In the rows, zero is written as 128.
Each run below is a few steps of one of 8 hidden systems, one row a step.
seq 1, Q_555 (11 x 18):
[[109 135 131 121 132 156 102 124 165  98 104 111 154 101 153 138 153 154]
 [140  92 147 135 122 120 117 102 116 112 121 108 156 126 138 110  68 139]
 [162 127 122 154 112 127  93  89 113 137 123 134 123  95 124 161 137 113]
 [120 128 155 164 108 123 172 136  97 139 116 135 125 128 134 160 116  99]
 [113 164 124 120 122 150 129 136 116 154 129 162  97 141  91 142 107 121]
 [107 153 143  86 141 120 134 163 157 132 108 139 135 146 131 158 139 128]
 [142 113 133  81 160 105 131 126 149 140 144 125 133 157 120 110 110 133]
 [160 120 106 109 155 117 123 114 149 132 157 117 131 122 147 122 170 120]
 [131 111 107 144 125 127 158 126 110 119 166 109 142 120 154  98 149 124]
 [112 134  88 155 101 158 108 129 102 119 147 128 131 121 128 101 147 138]
 [ 87 130 122 158  97 133 104 141 112 114  90 123 142 129 141 116 135 146]]
seq 2, Q_984, 11 rows:
[[195  85 162 164  85 173 109 103  63 153 134 107 117 126  95 115  84 142]
 [139 157 150 180 133 141  99 131 105 115 105 181 147  66 135 200 121 152]
 [101 147 215 158 139 147 159 177 125  97  89 116 107 110 162 110 120 129]
 [ 99 171 152  73 129  96 145 146 187 143  77 105 100 110 106 148 142 166]
 [102  83 125 107 117  91 165 134 173 121 103 111 149 161 106 138 180  76]
 [147  78 109 125 141  91 173  76 150 168 148 124 117 143  77 113 107 113]
 [119 120  71 160 166 104 155 103 115 140 181 184 158 118 136 144 122 110]
 [116 149 105 148 162 145 138 138  80 144 182 148 113 156 171  80  96 135]
 [116 191  83 102 123 135  62 144  93 145 140 131 114 149 166 114 126 156]
 [128 133 120 119  83 165  46 134 103 109 104  99 129 151 152 100 153 101]
 [173 118 152 114  88 159  56 100 128 104 104 102 120  98  88 127 119 124]]
seq 3, Q_162, 11 rows:
[[102 150 130  95 111 152 172 155 102 162 138 135 163 152 138 153 122 142]
 [142 147 126  99 114  54 102 144 105 143 118 118 118 150 125 130 125 121]
 [124 102 142 142 106 142  90 132 112 119 105 148 153 138  93 123 153  81]
 [144 125 148 129 181 142 123 114 144 126 151 155 105 126 127  94 121  91]
 [121 152 129 145 132 142 140 111 166  99 120 121 104  75 126 151 144 127]
 [132 128 118 108 136 159 169 155 142 135 151 120 145 134 139 153 147 165]
 [154 129  93 119 116  93 100 128 117 137 132 102 122 139 160 141 127 160]
 [115  96 103 146  89 139 105 108  98 137 120 124 155 143 113 105 137 125]
 [116 128 131 125 139 137 120 111 119 137 140 135 110 148 115  80  84 109]
 [ 92 155 148 147 120 121 139 130 137  94 113 129 107 100 120 123 111 106]
 [120 124 165 122 143 136 162 169 145 123 113 137 132 139 123 142 131 138]]
seq 4, Q_112 (11 x 18):
[[135 141  95 137 101 137 142 114 105 155 134  64  85 142 191 118 146 138]
 [ 93 104 101 117 100 156 128  89 147 152  94 102 110 184 126 115 107  89]
 [105 126 156 128 126  72 119 122 133 103  92 121 118 156 139 120  97  53]
 [ 95  98 135 167 131  76 130 137 118 105 121 170 146 120  70  94 126 104]
 [155  94 140 135 159  95 149 151 160  80 154 154 156 101  93 154 124 151]
 [148 140 102 133 151 105 167 131 120 142 179 133 160  83 146 146 136 194]
 [130 153  92  93 130 189 153 108 131 178 155 139 149 127 141 175 132 161]
 [122 193 141  91 129 173 113 129 106 170 117 130 107 158 180 154 106 114]
 [ 89 166 139 133 107 157  77 144 103 156  78 147  85 172 120 103 134  99]
 [126 108 174 132 133 127  70 167 149  86  78 125  97 153 104  83 149 100]
 [142  89 138 153 125  75  90 133 143  72 119 100 134  92 114  62 158 150]]
seq 5, Q_685, 11 rows:
[[145 151 188 150  83 116 205 163  93 111 141  98  95  79  96 153 101 131]
 [172 119 188 126 135 143  57 171 104 139  95 180 163 128  95 157 147 155]
 [131 121 125 180 149  64 124  88 145 142 103 119 118  68 143 108 200 133]
 [109 115 102 128 137 181 159 125 169 139 141 169 107 143  61 143 181  82]
 [114 172  65  77 139  97  74 131 125 146 161 144 115 146 115  86 133 150]
 [153 162 129 141 146 117 174 150 112 123 169 106  52 142 170 129 111  90]
 [142 117 154 111 161 182  86 142 119 143 113 155 142 191 168 130  97 111]
 [102 117 135 140 139 107 129  76 142 118 107  85 155 107 198  84 103 125]
 [109  90 149 115  89 184 177 121 144  92 126 105 160 133 101 136 103  95]
 [139 120 116  98  79 112  79 131 106 106 128 105 180 116 101 122 105 178]
 [160 127 129 167  85  97 160 139 107 114 126  96 109  89 126 182 144 144]]
seq 6, Q_555, 11 rows:
[[ 68 152  85 181 121 154  83  89 138 103 112 138 115  64 116  69 152 154]
 [ 87  92 174 173 104 174 101 139 136  56  69 124 173 108 139 120 102 129]
 [163 126 184 157 124 126  63 102 105 121  87 144 116  91  99 133  45 167]
 [169 114 181 150 111 131 148  98 147 144  74 128 128  85 103 226 121 124]
 [164 144 167 122 133 148 187 115 106 169 142 139  90 154 128 196  53  90]
 [127 207 102  68 131 119 162 133 125 176 159 159 112 133 117 209 128 103]
 [107 132  98  55 137 107 174 184 132 147 164 143 160 207 130 151 142  99]
 [130 138  70  75 172  84 104 158 133 162 174 143 120 193 135  73 175 132]
 [103  96  90 120 159  96 137 136 164 125 145 108 153 137 151  48 224 134]
 [116  86 111 161 147 163 107 116 131  89 158  92 129 113 153   4 160 133]
 [115 129 125 187 102 161  76 104 115  67 119  92 144  41 149  70 155 171]]
seq 7, Q_200 (11 x 18):
[[150 126 151 156 129  57 175 181  98 119 139 161 110 138 104 185 130  87]
 [158 111 150 147 196  85 181 128 152 157 159 146  89 112 104  92 139 157]
 [109 158 132 120 161 121 105 140 144 180 101 145  63 165 116  81 179 107]
 [ 89 122 117 107 135 136 122  86 148 135 123 104 156 122 141  54 186  77]
 [161 101  86  88 102 165  60 112 138 103 150 104 153 151 124 117 158 102]
 [146  90  95 172  94 152 106 149 100  71 136 104 158 136 177 150 151 121]
 [145 110 101 177 108 182 135 134 114 109 147 115 119 106 141 150  97 204]
 [ 81 163 140 154  90 160 147 164 106 135  91 129 100 128 119 150  87 181]
 [ 72 147 171 112 110 110 166 111 135 145  84 128 152 104  88 126  70 161]
 [128 132 182  76 142  81 116 119 154 146  84 156 149 135  84 157  84 115]
 [155 128 168 113 180  58 123 108 150 128 119 150 142 118 154 158 119  68]]
seq 8, Q_200:
[[164 138 153  91 162  92  77 103 149 143  97 144 168 117 158 171 137 128]
 [169 153 131 129 168 129 135 101 117 147 152 135 134 118 207 181 131  84]
 [154 165  71 132 133 138 170 112  99 150 203 133  86 123 145 156 123  99]
 [107 134  83 138 112 133 184 171  95 141 187 149 101 160  85 108 147 119]
 [106  85 127 138 117 107 140 165 110 139 136 127 125 164  68  41 140 159]
 [111  83 162 148 130 128  61 126 137 132  67 136 137 147  93  55 152 142]
 [127 117 174 138 135 166  53  91 161  89  64 110 145  96 157 103 142 104]
 [154 162 120 109 105 165  76  92 159  77 111  91 137  70 179 187 135 117]
 [151 164  94 111  94 153 167 142 127 105 160 100 151  99 179 238 132 148]
 [136 135  98 123 108 120 223 160  89 167 169 119 125 154 144 198  84 185]
 [ 89 112 125 157 134  95 205 150  94 197 127 170 103 189  83 124  63 159]]
seq 9, Q_942, 11 rows:
[[157 107 134 157 124 106 108 163  96  97 149 149  99 142  73 101  93 131]
 [113 128 113 159 137 113 118 165 155  93 112 150 119  93 105 141 181 169]
 [153 110 138  95 160 164 147 122 185 151 132 105 114 124 121 120 164 165]
 [142 155 109  86 132 120 102 113 136 158 117  95 118 150 192 151 142 121]
 [109 130 104 125 131 111 168  83 111 150 149 131 160 136 164 146  98  88]
 [126 127 107 161 108 147 115 121  73 128 153 154 111 155 108 111  77  97]
 [ 72 141 128 181 102 135 120 158 109  98 104 156 124 110  97 109 141 136]
 [118  93 174 118 133 159 130 152 157 118 103 124 145 128  84  90 150 158]
 [165 124 165  96 132 117  95 160 146 111 102  91 131 132 159 135 165 143]
 [168 118 129 105 154  95 142  93 155 123 144 109 162 102 167 163 128 118]
 [177 140  86 118 129 133 124  88 113 143 177 132 104 124 132 162  88 104]]
seq 10, Q_162 (11 x 18):
[[177  96 148 100 165 150 125 143 137 139 163 158 141 149 100 119 134 125]
 [158 157 101 155 139 117  89  98 129 111 143 135  99  80 147 147 136 124]
 [102 124 103 139 118 180 152 128 132 145 141 135 142 117 109 115 175 154]
 [126 161 100  92 136 132 109 136 132 141 139 108  97 157 162 115 104 147]
 [ 97 121 114 143  83 108 120 137 116  96 108  93 140 126 140 108 149 118]
 [136  84 156 122 138 149 132 141 131 127 117 122 119 177 115  98  98 124]
 [136 126 146 168 137 105 132 111 123 102 119 125 105 110 156 143  85 101]
 [116 106 146 152 127 134 185 123 134 143 122 143 138 113  97 152 129 141]
 [142 153 122 100 148 116 131 126 121 161 136 155 129 139 136 174  95 141]
 [113 143 105 126 109  81 117 123 107 137 127 143 164 106 116 139 160 122]
 [125 127 131  92 137 149  89 130 133 148 126 159 145 147  92 101 146 125]]
seq 11, Q_272, 11 rows:
[[133 143 107 176 107  82  96 119  89 174  95 184 135 103  96 199 123 169]
 [137 159 160 147 152 204 192 177  96 147 168 149 102 132 159 137 159 118]
 [146 190 150  46  96  78 121 143 132 122 131  80 118  89 106 135 137 151]
 [115  95 113 139 151 121 145 108 183 126 110 137 155 116 131 148 226  83]
 [196 105 118 107 164 142 102  91 155 122 166  95  77 139 142  94 101 115]
 [121 122  57 167 103  94  95  78 101 124 134 133 163  91 140 141 119 154]
 [ 81 129  99 149 147 190 156 146 117 114 175 148 131 150 145  80 115 123]
 [106 146 137  73  94  92  87 152 105 106 122 115 160 152 112  97  80 134]
 [ 86  80 140 162 111 130 126 149 130 135  71 154 153 167 103 124 167 108]
 [170 113 179 123 127 173 107 144 124 129 107 129  82 161 104 135  84 115]
 [144 131 152 158  89 103 148 117 105 142  94 121 137  91 116 194 112 152]]
seq 12, Q_112:
[[109 125 139 165 140 138 133 119 162 119  94 100  94 104 153 100 198 115]
 [117 110 146 100 109 134 134  95 154 101 123  79 135 108 102  71  96 138]
 [140 125 109 114  76  75 132 114 109 107 134  95 158 108 116 154 143  91]
 [153  76 136 161 122 129 168 115  87 151 153 144 159 148 118 137 111 104]
 [146 126 118 158 146 105 146 115 135 135 126 154  94 130 128 187  71 139]
 [ 96 161 117 134 165 117 182 141 144 159 139 155  90 136 128 134 151 125]
 [107 153 127  66 152 139 126 154 157 135 138 144 126 158 104 110 107 149]
 [125 161 112  88 136 103  72 160 119 127 131 145 155 140 143 124 163 126]
 [138 111 130 141 147 172  72 132 111 125 136 158 168 128 138  98 157 135]
 [150 133 136 156 127 168  77 116 130  86 120 119 126  87 161 139 125 146]
 [116 136 127 163  89 168 145 118 113 110 122  83 114  86 150 113 155 136]]
seq 13, Q_272, 11 rows:
[[133 138 160  71 147  99 221 143 114 199 158 145 171 133  98 147 109 167]
 [131 155  99  59 136 106 143 138 139 213 132 146 128 179 106 169 184 111]
 [166 147 110 112 109 121 109 115 105 174 126  92  81 160 163 140 197  54]
 [146 152  98 169  91 110 108 101 119  93 134  91  57  86 123 116 168  76]
 [136 120 110 168 132 128 132 133 141  29 173 128 124  73 123 124 128  95]
 [135  82 110 124 146 111 136 155 158  55 166 114 167 119 129 107  99 183]
 [106  90  92 104 137 157 100 136 156 128 115 137 184 165 139 129 114 196]
 [ 96 122 128 108 117 180 103 103 117 180  86 117 149 180 166 112  96 151]
 [ 73 166 150 141 101 132 117  93  97 177  73 138 107 138 118 106  89 102]
 [106 158 179 160 134 103 150 139  95 136 114 177 101 122 100 127 114  64]
 [172 132 176 140 138  79 147 188 102 116 146 156 102 119  84 144 138 118]]
seq 14, Q_942:
[[160 112 116 128 106 161 106 119 133 133 126 107  93 123  96 126 154 144]
 [107 145 122 119 103 120 130 112 153 136  84  97 118 115 138 157 152 133]
 [129 110 148  98 126 128 157 108 141 153 116 119 131 159 117 150  92 105]
 [134 139 132 136 127 101 118 154 105 118 126 136 102 160 142 154  89 113]
 [102 124 122 155 157 111 149 139 139 112 139 168 138 116 115 132 109 140]
 [144 135 126 128 151 165 114 152 132 127 151 146 107 135 116 107 140 156]
 [115 154 123 121 140 124 120 133 135 135 121 117 133 112 162 116 166 151]
 [136 117 130 106 134 140 137 100 126 160 142 120 161 137 144 118 143 114]
 [141 132 121 141 106 126 111 115  93 134 134 115 123 139 152 124 126  93]
 [103 119 117 156 107 119 131 102 120 111 124 137 145 106 109 123 117 103]
 [131 113 137 135 103 157 119 139 127 109 122 131 114 130  79 119 120 124]]
seq 15, Q_984:
[[ 80 143 168 146 109 144 178  92 126 155  80 121 100 143 136 138 114  42]
 [ 65 167 112 116 105  86 140 111 142 123 111 157 104 113  52 124  79 107]
 [ 76 100  88 160 134  93 123 160 145  81 142 161 137 134  76  70 159 122]
 [168  91 107 117 195  94 101 132 157 126 169 132 105 145 117  60 143 162]
 [179 122  81 103 171 120 109 102 139 131 183 111 162 116 203 130 162 132]
 [166 146 116 103 112 208 144 104  87 156 178  98 132 144 183 144 120 102]
 [136 174 114 125  59 168 110 136  65 140 130 129 125 138 130 195  78 129]
 [ 89 132 149 192  63 161  92 163  80 111  62 139 116 134 114 148 110 141]
 [106 121 190 157 136 117  73 141 164 102  41 144  98 112  91 111 111 158]
 [109 108 178 111 162  89 127 123 208  77  84 113 156  77 111 101 161 133]
 [150  96 158  68 169 119 205 117 196 128 163 101 150 107  98 109 170 120]]
seq 16, Q_685 (11 x 18):
[[130 111 111 154 173 121 122 179 126  61 169 110 127 156 223  92  92 161]
 [153  63 155 129 145 187 194 125 132 155 140  89 158 167 176 121  98 166]
 [122 138 131  85 130 168 129  82 147 127 138 119 210  84 160 153  90 181]
 [106 157 149 103  64 108 181 115  90 145 125  96 184  86 130 155 139 111]
 [140 146 148 149  67 147  92 115  68 137 109 161 139 101  70 165 105 105]
 [104 151 133 183  95  95  72 153 103 110  74 135 106  99 121 129 172 138]
 [128  98 144 168 131 128 133 138 165 141  79 133  60 139  71 120 166 135]
 [128 126 108  97 183 107  99 145 198 112 127 156 102 128  85 117 156 154]
 [151 124 101  94 177  68 174 138 154 139 186 130 106 146 126 111 157 111]
 [161 130  91 113 179 152 136 122 113 144 203 172 130 163 148 139 111  93]
 [109 156  92 137 145 148 121 117  86 150 157 132 150 152 219 106 114 120]]

Which system made each run below?
seq 17 (2 x 18):
[[121 142 152 120 113 143 177 187 122  96 144  91  98 152 156 117 166  83]
 [114 168  90  99 114 116 118 150 129 109 164 111  86 118  95  80 106 173]]
 : Q_555
seq 18 (2 x 18):
[[118 154 104 200  95 220 136 143  71 109 166 158 121  84 124 145 168 125]
 [119 158 165  71  90 144 173 163 130  68 167  74 144  93 111  96  97 137]]
 : Q_272
seq 19 (2 x 18):
[[128 133 152 170 133 126 131 123 108 138 122 128 108  99 130  97 179 106]
 [106 139 156 136 107 170 152 138 123 112 124 119 117 103 102  97 131 134]]
 : Q_555
seq 20:
[[106 156 130 146  87 129 182 126 117 118 114 123 117 108 139 205  98  99]
 [ 96 136 164 139 114 127 196 165 105 175 109 135 106 168 104 130 110 132]]
 : Q_112
seq 21, 2 rows:
[[ 73 212  99 102 142 124  92 137 109 159 119 189 105 159 122 148  69 132]
 [ 90 118 140  72 152  81 120 155 179 135  90 168 187 161  96 160 161 111]]
 : Q_555
seq 22 (2 x 18):
[[111 147  85 156 159  89 175  89 140 157 145 146  84 129 151 145 140  78]
 [143 172  92 131 161  79 109 151 105 107 183 145  86 136 163 114 129  99]]
 : Q_272
seq 23 (2 x 18):
[[159  70 132 125 122 137 129 169 157  87 113 103 152 163 154 191  87 186]
 [117  79 153 147 125 159 165 100 147 166  75 105 169 136 166 155 110 188]]
 : Q_984
seq 24, 2 rows:
[[ 92 103 181 110 107 103 134 173 105 140  73 111 163 193 142 100 140  95]
 [160  82 144 166 131 122  95  73 138  87 126 117 123  88  96  99  65 134]]
 : Q_685
seq 25, 2 rows:
[[151  94 165 163  66 100 125  94  86 178  77 111 110 122  57 121 114 129]
 [192  80 166 146 142  77 163 111 156 145 117 118  73 130  80 158 137  83]]
 : Q_112
seq 26:
[[144 129 133 128 141 123  99 140 144 101 138 146 131  97  91 117 130 160]
 [152 119 123 126 141 103 152 151 132 135 147 119 123 121 127 130 184 133]]
 : Q_685
seq 27, 2 rows:
[[141 126 124 169 131 161 132 158 110 132 141 165 103 141 119 150 181  85]
 [114 136  94 136 150 145  76 108 134 163 112 147 106 149 141  92 150 149]]
 : Q_685
seq 28 (2 x 18):
[[123 120 156 160  99 125  90 117 101 110  91 135 145 116 115 129  76 139]
 [130 135 183 136 124 144 136 152 137 100 110 155 134  96  81 160 124 124]]
 : Q_942
seq 29, 2 rows:
[[161 148 117 114 125 132  68 156 128  63 168 161 149  76  78 126 168 124]
 [188 108 120 148 119 175 119 159  84  95 193 106 158 101 159 119 157 171]]
 : Q_112
seq 30:
[[105 127 130 161  97 114 186 125  85 130 142 117 115 137 135 125  97  77]
 [113 152 120 123 124  87 137 179 133  97 135 154  90 145  86 150 108 113]]
 : Q_272
seq 31 (2 x 18):
[[121 147 136 173 146 127 106 180 130 103  98 149  81 143 157 158 124 142]
 [ 86 167 132 136 151 125 157 104 144 136 127 125 130  72 149 104 124 171]]
 : Q_200
seq 32 (2 x 18):
[[114 108 168 158  82 140 167 141  91 180  66 106 181 124 156 166 158 187]
 [112 181 167  86 142 200 162 118 178 168 102 135  61 129  92 149 122 125]]
 : Q_272
seq 33, 2 rows:
[[143 150 108 121 124 169 153  98  80 164 193  91 114 118 155  63 107 151]
 [142 183 159  95 110 222 125 140 111 115 142  99 125 121 185 153 115 121]]
 : Q_685
seq 34:
[[203 148 117  75 148  88 132 109 138 135 200 107 137  67 116 133 167 145]
 [171 130 116 136 120 136 141 174  84 182 145 135 113 178 151 168 209 105]]
 : Q_200
seq 35 (2 x 18):
[[151 122 175 176 111 129 146 125  93 182  73  80  88 132 182 136 122 177]
 [ 97 215 140 132 135 163 129 110 152 142 106 163  80  62  98 167 133 137]]
 : Q_272
